Where one turn sends some rows of the set: a few examples, then the rows asked
J37: [ 0.42 -0.89  0.37 -2.84 -1.16 -1.89 -0.10  0.45  0.43 -2.12 -1.82 -0.74
  0.72 -0.64  2.76  1.37  0.40  2.85 -0.17  1.21  0.83  2.47 -1.99 -1.37
 -1.09 -1.65 -0.50]
J771: [ 0.12 -0.98 -0.68 -0.97  0.41 -0.89 -1.79  2.50  1.13  0.30  1.52  0.16
  2.53  1.24  0.11  0.12  1.10  1.41  0.47 -1.86  0.93  2.66 -0.86 -3.62
 -1.16 -1.13 -1.30]
J790: [ 1.55 -0.61 -2.29 -0.82 -3.02  1.72 -1.02 -0.03  1.66 -2.39 -0.08  1.56
 -0.49  1.92  1.16 -0.74 -0.34 -1.75 -0.74 -1.67 -0.78  0.08 -1.13 -1.87
 -2.50 -1.47  1.08]
J282: [ 1.37 -1.31  1.03 -4.16  1.54 -2.47 -0.10  0.79  0.37 -3.11  0.12  0.50
  0.17 -1.04  1.79  1.95 -0.86  1.66  0.57  0.28  1.45  1.02 -0.18 -0.75
 -1.64 -2.27 -1.00]
J206: [ 0.37  0.43  1.03 -0.32 -0.66 -1.25  0.68 -0.32  0.41 -0.17 -1.94 -2.76
  0.22  0.23  1.63 -0.29 -0.34  1.51  0.99  1.55  0.64  2.59 -0.70  2.25
 -1.01 -1.44 -0.19]
J662: [ 1.59 -1.40 -0.52 -0.26 -2.64  2.72 -0.58  1.18  1.13 -1.16 -0.25 -0.31
 -2.67  1.91  0.89 -1.91 -0.60 -1.56  1.27 -1.89 -0.74 -0.62  0.00 -1.02
 -1.48 -0.20  0.57]
J735: [ 3.14 -1.55 -1.31  1.47 -3.53 -0.63  0.43 -0.50  1.65 -2.41 -0.75 -0.24
 -0.23  2.04  0.32 -0.44 -0.78 -1.36 -0.62 -1.01  1.58 -0.92 -0.94 -0.40
 -0.62 -1.87  2.86]
J112: [ 1.39 -0.78  0.59 -1.01  0.83 -2.14 -0.55 -0.22  0.24 -0.78 -1.84 -1.77
 -1.13 -0.20  3.29  0.91 -1.05  2.05  0.77 -0.41  3.02  1.89  0.10  1.10
 -0.74 -2.39 -0.27]
J146: [ 0.53 -0.09  1.28 -3.69  0.04 -1.61  0.91  0.66  0.48 -2.45  0.13 -0.32
  1.83 -0.54  0.19  0.58 -0.23  1.34  0.94  2.40 -1.13  1.74 -0.96  0.52
 -1.90 -1.56 -0.64]
J503: [-0.11 -2.58  0.93 -0.87 -0.95 -0.95 -0.93  0.54 -2.00 -0.93  0.55  0.06
 -0.05  2.01 -2.80  1.07  0.90  1.06 -0.04  1.14  1.19  3.89  0.36  0.54
 -1.62 -4.02 -0.26]
J744: [ 2.79 -2.93  2.40  0.00 -2.00  0.95  0.02 -0.32  0.68 -2.68 -1.15 -0.30
 -1.55  1.07 -1.33 -0.80 -2.53 -1.06  1.69 -2.91  0.97 -0.27 -0.91 -1.34
  0.87 -0.64  1.89]
J33: [ 3.01 -3.01  2.76  0.15 -2.51  0.50  0.00  0.06  0.72 -2.40 -0.78 -0.70
 -2.17  1.05 -0.87 -0.34 -2.61 -0.28  0.84 -2.48  1.90 -0.80 -0.70 -1.34
  0.29  0.19  1.31]
J587: [ 1.09 -2.13  1.50 -2.50 -1.80  1.77 -0.56 -0.40  0.40 -2.84  0.19  0.94
 -2.29  1.31 -0.76 -1.51 -2.24 -0.48  0.88 -2.58 -0.15  0.06 -1.26 -2.54
 -1.94  0.52 -0.84]
J492: [ 1.12 -2.34  1.64 -2.22 -2.37  2.31 -0.47  0.47  0.59 -2.85  0.26  0.80
 -1.65  1.28 -0.54 -1.45 -1.77 -0.64  1.55 -3.14 -0.85  0.44 -1.36 -2.19
 -0.77  0.28  0.22]
J748: [-0.84 -2.73  0.50 -1.03  0.60 -0.76 -0.52  1.14 -1.70 -0.11 -0.49  0.39
  0.40  2.34 -2.10  2.21  1.15 -0.64 -0.48  1.62  2.30  1.60  1.66  0.92
 -0.64 -1.92  0.27]
J969: [ 1.10 -0.74 -2.59 -1.31 -2.78  0.88 -0.15 -0.88  1.18 -2.93  0.10  1.23
 -0.39  2.30  0.45 -1.77 -0.22 -1.65 -0.79 -1.21 -0.58 -0.08 -1.51 -1.79
 -2.98 -1.75  0.70]
J271: [ 2.71 -2.33  0.64 -0.38 -2.48  0.11 -0.38 -1.36  1.44 -4.08 -0.86  1.49
  0.42  0.99 -1.01  0.42 -2.42 -1.42  0.03 -2.64  1.00  0.39 -2.05 -2.10
 -0.12 -1.95  2.45]
J912: [-0.59 -2.43  2.21 -0.28 -1.24 -1.45 -0.17  2.48 -0.62  0.54 -0.95  0.04
 -0.34  3.71 -1.47  1.64  0.69  2.43  0.03  1.26  1.21  2.36  0.39 -0.10
 -0.85 -3.29  0.77]
J488: [ 1.60 -1.53  0.42  0.03  0.75  0.23 -1.51  0.94  0.14  1.51 -1.45 -3.68
 -0.14  0.77 -1.36 -1.13  0.94  0.51  1.46 -0.36  1.05  1.51  0.11 -2.69
  0.36 -2.49 -1.60]
J51: [ 3.18 -1.20 -0.93  0.70  1.55 -0.79 -1.34  1.03  1.55  0.82 -0.73 -2.67
  0.03  2.28 -0.34  0.16  0.97  0.30  0.94 -0.20  1.47  0.93  0.59 -2.31
 -0.64 -4.36 -1.34]
J821: [ 1.10 -2.42  1.96 -2.05 -1.59  0.11 -0.50  0.16 -0.53  1.11 -0.30  0.56
 -0.62  3.06 -0.97  1.93  1.05  3.42 -0.57 -0.25  1.27  3.28 -0.06 -0.33
 -1.84 -4.18 -0.64]
J300: [ 3.64 -1.30  1.15  0.41  1.55 -0.36 -1.25 -0.32  0.91  1.04 -1.61 -3.15
  1.35  1.22 -2.49  0.82 -0.16  0.33  1.30  0.23  1.13  0.44 -0.36 -1.41
  0.24 -3.23 -0.98]
J780: [ 2.43 -2.23  0.69 -0.63 -2.93 -0.75 -0.19 -1.94  1.26 -4.51 -1.04  0.48
  0.21  1.84 -1.30  0.37 -2.39 -0.35 -0.70 -2.38  0.96  0.49 -2.01 -2.42
 -0.58 -1.75  1.68]
J859: [ 3.09 -1.43 -1.39  1.38 -2.65  0.51 -0.17 -0.60  2.01 -2.27 -1.32  0.46
 -0.47  1.49  0.56  0.01 -1.19 -2.44 -0.63 -1.49  1.01 -0.61 -0.88 -0.81
 -0.81 -2.47  2.72]
J761: [ 0.46 -1.18  1.49 -1.28  0.43 -0.66 -1.79  1.17  0.42  0.45  0.65 -0.22
  3.83  0.51 -2.03  0.87  0.25  1.31  0.80 -1.22  0.90  2.11 -1.60 -2.76
 -0.46  0.06 -0.98]
J864: [ 0.99 -2.75  0.27 -2.63  0.32  0.61 -0.89 -1.07 -1.75  0.45  0.42  0.55
  0.20  1.53 -1.47  2.52  1.22  0.34 -0.92  0.09  2.56  2.53  1.17  0.43
 -1.72 -2.91 -1.24]
J41: [ 0.35 -2.60  1.37 -2.24 -0.07  0.26 -0.18  0.79 -0.19  2.04 -1.37  0.88
 -0.41  3.30 -0.06  3.04  0.97  1.67 -0.94  0.37  2.53  0.89  1.29 -0.02
 -0.80 -1.92 -0.33]
J687: [ 2.22 -0.75  0.10 -0.63  0.94 -1.64 -1.66  1.26  1.71 -0.02  1.39  0.73
  3.91  1.82 -1.19  2.07  0.14  1.14  0.15 -1.35  1.16  1.61 -1.20 -2.59
 -1.41 -1.76 -0.63]
J505: [ 1.51 -0.10  1.60 -1.60  2.03 -1.79  0.33 -0.04  0.40 -1.03 -0.13 -1.77
 -0.47 -0.13  0.92  0.02 -1.62  0.69  1.69  0.73  1.08  0.82  1.28  2.63
 -1.56 -2.18 -0.36]
J633: [ 1.56 -1.40 -0.50 -0.35 -2.30  1.91  0.00  0.98  0.91 -0.79  0.54  0.13
 -2.63  1.41  0.72 -2.63 -0.27 -1.65  1.04 -1.02  0.23 -1.33  0.05 -0.51
 -1.79  0.29  0.42]

J492 goes to J662
J761 goes to J488
Now find these:
J821 goes to J41
J735 goes to J780
J282 goes to J505

